First come named turns, each shown by rows before and after it. For each pair of rows after them, which turns, in which order, take the first row to the second? The first pair is done for you.
turn tamav:
[ -4   4  -1  -2  16 -12  -2   0  13  -4  -5  14   3  -4  11  -9  -3  25
  -3  10] |-> [ -8   3   7   9  12  -8  -1  -1  10   1 -12  18   4   3   8 -13  -2  18
  -3  14]
[ -3   8  -2  12   1  16  -3 -20  18  10  -2   5  14   3  -6 -20  -1 -11
  14  -7] |-> [ -3   1   8  17  -7  14  -2 -21   8   5  -4   3  10   1 -11 -17  -2 -25
  11  -4]
[ 5  4 -7  4  4  7 -4 -4  4  2  1 -1  4  0 -2 -4  2  0  5 -4] |-> [ 4  4 -4  7  2  8 -3 -5  2  3 -1  0  5  3 -4 -5  3 -2  5 -3]
[ -2  -3  -1   5 -14  13  -4  -5  11   2   4   8  17   8 -21  -1  -4   6
  -2  -7] |-> [ -2  -6   2   6 -17  11  -3  -5   5  -1   3   7  15   7 -24   1  -5  -1
  -4  -6]
turn munek:
[  7  -6 -11   3   2  -7   1  -1 -13 -21  -8  10  10 -27  -2  -2   7  -2
  -7   3] |-> [ -4   8  -8  15   7   4   0   2   4   6 -13  18  20   4   5 -14  13  12
   1   3]
[-16 -24  13  13 -11   1  -9  -6 -15   6  -1   0 -20   5 -15   4  -2 -24
 -26   8] |-> [ -7 -28  -1  10  -6   1 -10 -13 -13 -12  -5  16  -5 -22 -13  -9   6 -16
 -28  14]
[  2  11  -3  35  -6  -6   3  -1   1   6  -5  12  22  22 -11  -9   2  -9
 -12   7] |-> [  2   7   4  31 -14 -11   3   1 -10   3   1  -2   7  22 -15   6  -9 -22
 -15   4]
[ 12   1 -18   0  13   8 -13   7  -7   0 -23  13 -11   7   4 -22  12  -2
  -3   6] |-> [  5   4  -8   3   9   9 -13  11  -8  11 -21   3 -21  25   3 -13   5  -8
  -2   3]
turn batag:
[  1   6  11   4 -17  16  -5   3   0  32   4  -7  -6  32   4  20  -2 -16
   2   2] |-> [  2   6   8  -3 -15  12  -5   4   1  29   9 -13 -12  28   5  27  -6 -13
   2  -2]
[ 16   2 -17 -12   3   2  10   4   8 -14  27  -5  -6 -24  -1  14  -4 -10
  -3  -3] |-> [ 14   9 -25  -7  10   9   9   2  21  -5  22   7   8 -18   5  -1   4   6
   2  -1]
[ 24  -1 -12  -8  17  -4   2  -5   5 -12   2   2   7  -5  -2  -3   0  12
   0  -8] |-> [ 21  -1  -7   2  15   2   3  -6   5  -8  -7  12  16  -1  -3 -12   6  10
   1  -1]
Then:
(two turns a pair)
[ -5   4   9   7  -2   7  -9   1  -7  16  -6 -13  -8  17  -8  -4  -2  -8
  -6  -4] |-> [  6  -5  -4  -7   1  -2 -10  -3 -14  -9   0 -13  -9 -17  -8   1  -3  -9
 -10  -4] : batag munek
[-12  -5  10  26   6  27 -15 -13  12  41 -22   4   9  18  -5 -36  10  17
  13  16] |-> [ -9 -13  16  -6  -3   4 -16  -5  -6  29  10 -48 -40  13 -10  19 -21  -4
   7  -4] : munek batag
[  1   3  -8   4   8   4  -3  -2  12   8  -7  21  25   0   1 -20  13  16
   6   4] |-> [ -2 -10  14  17  -9   1  -2   0 -15  -1 -15  15  14  -6 -12 -13   7 -16
  -1  12] : tamav tamav
[-11   7   1 -15   7  -9  -2   9  10   6   7 -21 -10   6  21  24  -5  20
   7  15] |-> [ -3   4 -10 -18  12 -10  -1   4  12  -8   4  -7   4 -16  23  11   3  26
   7  19] : munek munek
[ -5  11   0 -14   4  -8   4  10   0  19  20 -29 -15  26  13  19 -11   8
   9  -9] |-> [-13  15  10   7   1   4   5   8   4  34   3 -10   1  41  12  -1  -1   8
  12   1] : batag tamav
[ -6 -13  10   5  -1   0   2  10  -2  -1 -19  -4   6   7   7   4   9 -13
   5  -1] |-> [ -3 -15   4   4   1   0   2   9  -2  -7 -22   0  11  -1   7   0  13 -11
   4   1] : munek munek
[  9  -8 -31 -31  15  -9   3   1  10 -24   8 -13   4 -34   4   3   9  25
   1   3] |-> [ -4  -3 -14   7  10  11   5  -1  15  -1 -21  18  30  -7   3 -32  26  24
   5  20] : batag tamav
[ -2 -11   0  -3 -11 -12  -8   2   2   6  -4 -29   1  20   8  16 -24 -14
  -5 -11] |-> [  8 -10 -22  -2   2  -6  -8  -6  15  -8 -13   3  32  -7  17 -15  -5   8
  -2  -1] : munek munek
[ -5  -4   0  10 -12   2   3  -5  -9  -8 -10   5   5   3  -1  -4   2  -7
  -1   9] |-> [ -1  -3  -8   4  -6   1   3  -6  -6 -13  -7   8   8  -8   1  -6   5   1
   0   8] : batag munek
[  8 -11  -2  -3   1  -4  -2  -4 -11 -17  -3   1   0 -19  -8  -2   1  -9
  -6   8] |-> [-7  4  7  8  1  7 -3  1  5 17 -7  0  1 25 -4 -4  2 -1  1  5] : munek munek
[-11  -7   7  -2  -5  -1 -10   1  -8   0   4  -8 -13   9  -2  13   1 -23
  -1   6] |-> [ -8   4 -13 -15  10   0 -12   0  13   5  12  -6  -6  10   9   9   5   5
   5   0] : batag batag
[  5  -3 -38 -16   2  -9   5 -14  -5  -3  12  -3  33 -30  20  -8  11   3
 -10  -5] |-> [-16   6 -10  16  -9   8   6  -8  -2  38  -4   1  34  25  17 -17  13  -6
  -5   1] : munek tamav
[ -2  -9   7  13 -13   8  -8   5  13   2  -3  -4  -2   5  10  -4  -9  -6
  15   9] |-> [  2 -13   2   1 -12   2  -8   4   9  -9   4 -11  -7  -8  10   3 -13  -8
  13   6] : munek tamav
[ -1   2   5   3   4   6   2   1   5   9  13 -22 -10  23   9  16  -1  -4
   3 -19] |-> [ -4   4   7  12   4  11   3   1   7  15   7 -15  -3  29  10   7   2  -2
   4 -16] : batag tamav
[  0  -7   4 -24  -3  -5 -17 -10   9  10  13 -34 -32  13  14  23 -26   5
  22 -14] |-> [ 13  -6 -25 -26  14   1 -16 -19  24  -8   4   2   5 -23  22 -12  -4  32
  24  -4] : munek batag
[  1  -4   3   6  -3  -3  -4  -1 -13 -14  -5  -5   0 -18  -9  -3   3 -14
  -1   4] |-> [  0   7 -10   5   9   5  -5  -2   7  -3  -6   6  12  -9   1 -16  10  10
   5   2] : tamav munek
[  0  -4   6   4  -6   4   9  -1  -7  -8  -8  -5  10  -6  -6   3  -5 -10
 -13  10] |-> [  1  -3   2   4  -3   4   9  -2  -5  -9  -8   0  14 -10  -5   0  -2  -6
 -12  11] : munek tamav
[  3   8 -19 -22  16  -7  -1  -1  13  -1  17 -14  -9   2  18   9  -5  24
   4 -24] |-> [-12  13   5  16   6  12   0  -1  13  24  -9   6   6  34  13 -14   7  13
   8 -10] : tamav tamav
[ 20  -6  -2   5  14  -6   5   2  -4  -2  16  -9  -2  -4   9  19 -12 -10
   2 -14] |-> [ 21  -2 -10   3  20  -2   4   2   6   2  16  -3   6  -4  13  12  -8   2
   5 -15] : tamav munek
[ -1   1   1  -9  -2  -5  -2   0   1   1  15 -18 -14   8   3  18 -10  -9
   2  -2] |-> [  4   3 -11 -16   4  -5  -2  -3   8  -4  18 -12  -8  -1   8  14  -7   2
   4  -4] : batag munek
[  0   5 -11  -3   1   0   1  -4   2 -16  -7  10  -1 -11   2  -9  16   8
  -6  -6] |-> [ -8  11   2  10  -3   7   2  -1   4   3 -12   9  -3  14   1 -10  15   5
  -3  -5] : batag munek
[ 10 -13  -4  31 -10  -2  -2 -14  -9   6 -10   7   7  -8  -6 -19   6  -4
  -2  26] |-> [  4 -13   8  31 -15  -5  -3 -10 -15  13  -4  -8  -9   7  -9  -5  -4 -15
  -3  21] : munek munek
[ -5   3   4  14   2  12   1  -3   5  10 -11  14  19  12  -6 -18   5   3
  -1   9] |-> [ -6   0  13   1  -6   0   1   3  -6   9   5 -18 -12  18 -11  16 -14 -13
  -4  -2] : munek batag
[  3  -5   5 -18 -14  -8   5  13 -16  -4   6 -29 -24  -2  -1  19 -13 -15
  -5 -12] |-> [ 15  -4 -22 -19   2  -2   3   3   0 -19  -5   8  14 -34   7 -18   8  11
  -2   0] : munek batag
[  2 -14  -9  11 -10  -3  23  13 -15   1 -16   5   9   4 -11 -19  14  -7
   4  12] |-> [  1 -17  -3   7 -14  -8  22  16 -22  -1 -11  -7  -3   4 -13  -6   7 -16
   0   8] : munek tamav
[ 13  -2  -9 -24   9 -14   0  -2  -8 -13  18 -24  -7 -17   7  24 -12  -4
  -8  -8] |-> [  6  14 -16  -4  21   6   1  -4  19  13   2   7  27   6  17 -13   8  24
   2  -1] : tamav batag
[ -5  -5  10  17  -4  14   3   6   5  21 -19  16   6  18  -4 -19  14 -10
   1   2] |-> [  2 -19  13  13 -12   4   3   4 -15  -1 -19  12  -1  -9 -13  -9   8 -28
  -5   5] : tamav munek
[-17 -10   4  18 -21   4  13   6 -16  -8  -1  20   5  -5  -2   0  10 -13
   3  -3] |-> [-10  -9 -12   9 -12   2  11   3  -8 -17   3  24  13 -20   3  -5  13   0
   4  -5] : batag munek
[  0   0   0 -16   6  -6 -19   5 -15 -33  -5   6 -18 -29  15  13  -5  10
  -3  12] |-> [-10   7  10  11   4  10 -18   3  -8 -12 -26  31   4  -7  15 -14   9  12
   3  23] : munek batag
[ -9  13  -3   7   8   7   4   3   9  18  -7   6  13  12   6 -10   4  12
   5   3] |-> [ -9  10   4  -4   2  -2   3   7   0  17   5 -16 -10  16   2  14 -10   0
   3  -6] : munek batag
[ 24 -18  -7  -8 -14 -12  -3 -11   7 -35  -1  11   2 -36 -10 -19  10 -18
 -29   8] |-> [ 24 -10 -18 -10  -5  -8  -4 -11  21 -28   1  19  13 -33  -3 -29  16  -1
 -24   7] : tamav batag
[ -6   9  12   0  10  11  -6  -5  -3  16 -14 -16   3  -6 -10 -20 -26  27
  17  -3] |-> [ -4   8  12  -6  10   8  -6  -4  -7  15  -9 -24  -7  -7 -11  -9 -32  24
  15  -7] : munek batag
[ -3   3 -12   1  -3   1 -10   0  -7 -18   0 -12  14  -9  -5  -3  -7 -17
   7 -26] |-> [ -9  11  -8   7   1   8 -10   1   3  -1  -3  -8  19  11  -1 -10  -4 -10
  12 -27] : munek munek
[  2  13  -4  10  14  20  -1  -1  24  21  -5  10  31  34  13 -26   8  26
   0   5] |-> [ 19 -19   6 -17  -7 -11   0  -1 -23 -30  15 -28 -13 -19  -7  22 -16 -24
 -17  -1] : munek munek
[ 13   4  -4 -19   3  -6  33 -34 -10 -12 -10  -7  25 -34  14 -17  -2  11
   2 -12] |-> [  9   6   1  -7   1  -1  33 -36 -10  -6 -19   2  33 -26  13 -26   4  10
   3  -7] : batag tamav
[ -4   5  11  -8   6   3  -2  -1  12   9   4 -13 -14  21  19  12  -5   0
  -6 -11] |-> [ -5   6  13  -2   6   7  -2  -1  14  13   1  -7 -10  26  20   7  -1   2
  -6  -8] : tamav batag
[-15   7   2  -3   2  -3 -13  -7  25  18  -2   6  -8  30  -5   3  -9   0
  18 -10] |-> [-16   0  12   0  -6  -6 -11  -7  12  13  -4   1 -16  28 -11  10 -13 -16
  14  -8] : tamav batag
[  2 -13  -6  17 -24   0   7  -9   0   5 -11   4   7  -5 -16 -12   8   0
   3   9] |-> [  2 -11  -8  17 -21   2   7 -10   3   7 -12   6  10  -5 -15 -14  10   5
   4   8] : tamav munek
[ -2   2 -24 -12  11  -8  -1  -7  18   4   0   2  11  -3  -1  -4  -2  18
   4  -3] |-> [-14   2   0   0  -2  -6  -1  -3   8  20  -2 -11  -3  24  -8   9 -12  -3
   3  -3] : tamav munek
[  7   2 -13  19  13  15   0 -18  23 -19   7  10  12 -38   3 -27   4  18
  -3   5] |-> [-11   4  22  22  -5  11   0  -6  10  10  20 -34 -33  13  -5  14 -22 -10
  -5  -9] : munek munek
[  9   0  -9   7  -7   2  -2   0 -10  -1 -17  14  23 -18  11 -16   0   2
 -10   7] |-> [ -1   2  12   8 -18   0  -2   8 -17  16 -10 -12  -3  13   6   9 -15 -14
 -10  -1] : munek munek
[ 14  17 -32 -21   9 -15  12  -7  30  -7  10   7   4 -17  22   6  19  19
   6 -20] |-> [ -4  24  -4  14  -2   2  13  -5  32  26 -11  19  12  28  19  -9  25   9
  10 -11] : munek batag
[ -8  -1  21  28 -14   8   3  -2 -10  13 -17  12   4  25  -3  -8   4 -12
   2  11] |-> [ 10 -16   4   7 -11  -8   4  -7 -23 -26  -8   9   1 -25  -7   0   2 -16
  -5  10] : batag munek
[ 14   7  -4 -14  -9   1  -3 -10   6  -2  13  -9 -17 -20   1  15 -17  -4
   7  -6] |-> [ 10  15  -8   2  -3  16  -4 -13  21  14  -3  15   6  -8   6 -13  -2  11
  12   2] : batag batag
[ -7  17 -10  -8  37   0  -1  -8  25   1  -8   4  13  23 -18   5   0   7
  16   7] |-> [ -9  16  -2 -10  33  -3  -1  -5  19   3  -3  -9  -1  32 -20  18  -7  -2
  15   2] : munek batag
[-14  -4  -4  22   1   8  10   0  -4  -3 -11  17   8  13 -12   1   6 -27
  11  10] |-> [ -9  -9  -7   3   0  -2   9   2 -11 -13   5  -3 -11   3 -14  24  -6 -33
   6   2] : munek batag
[-6  0 14 12 -8  4  2 -2 -9 11 -8  2  0 14 -5  0 -2 -9  1  2] |-> [  5  -8   3   2  -6  -2   2  -7 -15 -11  -5   7   4 -16  -6  -1   0  -8
  -2   5] : tamav munek
[-6 11 -9 -6 -3  1  1 16 17 21  4 -8 24 14  7 -3 -6  8 21  5] |-> [ -5   7  -4 -14  -9  -7   0  18   6  16  12 -23   6  12   4  14 -16  -4
  18   0] : munek tamav
